Each path below is one point turned by a fixed rotation once a step. After each direction that follows a path, write how fast that rotation turns it, in degrees per step (0 if it stays still).
Each turn is a multiple of 5 degrees from 10 to 175, or 0.
Each row of a path follows its step; steps can be skipped.

step 0: [  9.9  50.8  11.1   2.1 -45.5  -1.5 -18.1   2.0   9.9   5.2  16.1 -14.2
   7.9  34.0  15.8 -24.6 -27.9  36.5  -0.9  29.8  34.1  22.3  48.4 -40.7
   1.1 -25.7]
step 1: [-13.8  45.1 -11.3  28.3 -14.5   5.0  18.4  27.5 -25.1   0.3  45.7  -7.2
 -16.2 -20.3  28.3  47.4 -23.6  36.6 -50.3  -4.7  18.4  11.3  15.5  -9.2
 -22.5   8.3]
step 2: [  6.6  33.7 -34.7  18.8  42.0  15.0  -0.3   2.7  38.0   2.4 -11.3  -9.3
   6.8  26.3   9.4  38.7 -36.0  34.8   6.2  -2.7  26.6 -19.4  44.0  45.3
 -17.7  11.3]
step 3: [ -1.8   0.1  14.5  47.5   9.0  -7.1  -0.6  -0.1 -34.7   0.1 -18.4  -3.4
  33.1  25.8  11.2   8.8 -20.5   0.0  13.0  13.8  40.1  56.5  57.8  13.9
  21.4  29.6]
step 4: [ -1.9  40.4  64.5  17.5 -26.2  21.4  15.2 -42.7  -6.6  -7.9   6.3  11.0
 -11.5 -10.6  -9.8  33.6  -9.8 -13.4 -21.5  -7.2   3.0  -6.8  49.1  21.4
 -15.1  46.6]
step 5: [ 46.9  51.7 -18.8  16.5 -29.6  53.8  -3.9  -2.8  20.5  18.0  18.4 -15.7
   3.3  37.7 -36.7  -7.9   0.3 -17.0 -17.3   6.3   1.5  18.7  31.4  39.7
  -2.0  -8.4]
step 6: [-33.1  19.8 -41.6  36.7 -39.4  -1.4  30.0  26.4 -38.7  16.9  -6.0  18.7
   1.3  34.6 -29.6   0.7 -10.7  -3.6 -21.9 -49.4  -0.2  28.0  14.7  23.3
  -6.3  19.9]
step 7: [-12.5  19.1   4.4  -3.9 -30.6  -9.5  20.9 -30.3  22.9  55.4 -29.8  40.0
  12.7  19.3  24.3 -20.9 -22.5  23.7  -8.2 -21.8  16.7 -30.4  25.7  45.7
 -19.9  16.4]
step 8: [ 21.4   5.4   7.0  11.8 -27.1  24.1  15.6  -3.5  -4.3  18.2  10.7  51.4
  32.7   8.6  21.9 -24.2 -18.1 -15.4 -19.8  13.2  56.9  39.7  24.8  -2.8
 -25.6 -44.0]
step 9: [-19.2  -1.4  16.6  12.1 -40.3   5.8  31.2  10.2  11.1  -5.1  26.5 -12.9
  10.5  -8.6 -27.1  33.2 -33.4   1.6 -23.0 -48.8  45.6 -13.9  27.2 -19.9
 -51.0 -14.9]
step 10: [ 32.2 -12.3  -4.1  33.0 -18.4   1.7  -0.8  -4.2  32.1  15.1   9.3 -48.3
   7.0  12.2  -1.6 -14.6 -23.7  66.6  -6.8 -13.4  31.9  10.2   3.5  52.1
 -32.5  -8.2]
[-15.5   1.1  12.3   4.3   4.3  -3.7  14.5   0.0  12.3   9.4  -6.7  10.3
   1.2  -8.7 -20.6  20.0  -4.9   8.6  -6.3   5.4 -14.0 -12.1  -3.3  -6.6
  -8.0   5.9] -> 140
[ 15.2   4.3  -8.3 -15.8  -3.2 -12.8   3.3  -8.8  21.7   5.7   4.0 -12.6
  11.5   4.6  -0.8  -5.1  -3.2  -1.8  10.7  -0.5  -5.0 -19.8  16.5  -3.5
  -0.2   9.5] -> 145
[ 14.0   4.9 -13.2   2.1  18.0  11.0   2.2  -1.6  15.5 -16.8  -2.7  22.5
   3.3   8.0  -9.3  -4.1   0.4  -2.1   4.5  12.3  -4.2   6.7   1.4   2.5
  -9.7 -14.2] -> 125
[ -6.6  -0.6 -17.5  -6.5  16.9   0.9   1.1   9.0  -2.0  18.6  -6.2  16.1
   7.9  -7.4  21.6  10.0  -2.0  -8.2  -5.6   2.0  16.1 -10.5   3.8  -2.8
   3.8   1.6] -> 65
[  5.5  -1.4   4.0  -7.7 -13.2 -20.6   6.9   2.5   2.4   9.0   2.7  13.5
 -12.9  20.7   3.5   3.1 -15.0 -10.8  -3.2  -4.5  -0.7  -1.7 -13.6   1.0
   1.0 -19.7] -> 40
[-14.5  -9.6  -6.8 -10.3 -14.3  13.3   8.6  -6.2   3.3   4.1   0.8   3.0
  18.1  -4.1   2.8 -22.1  -3.8   8.3  -2.2  -7.9   1.5  -0.8 -12.6  -8.9
 -17.3  -9.5] -> 35
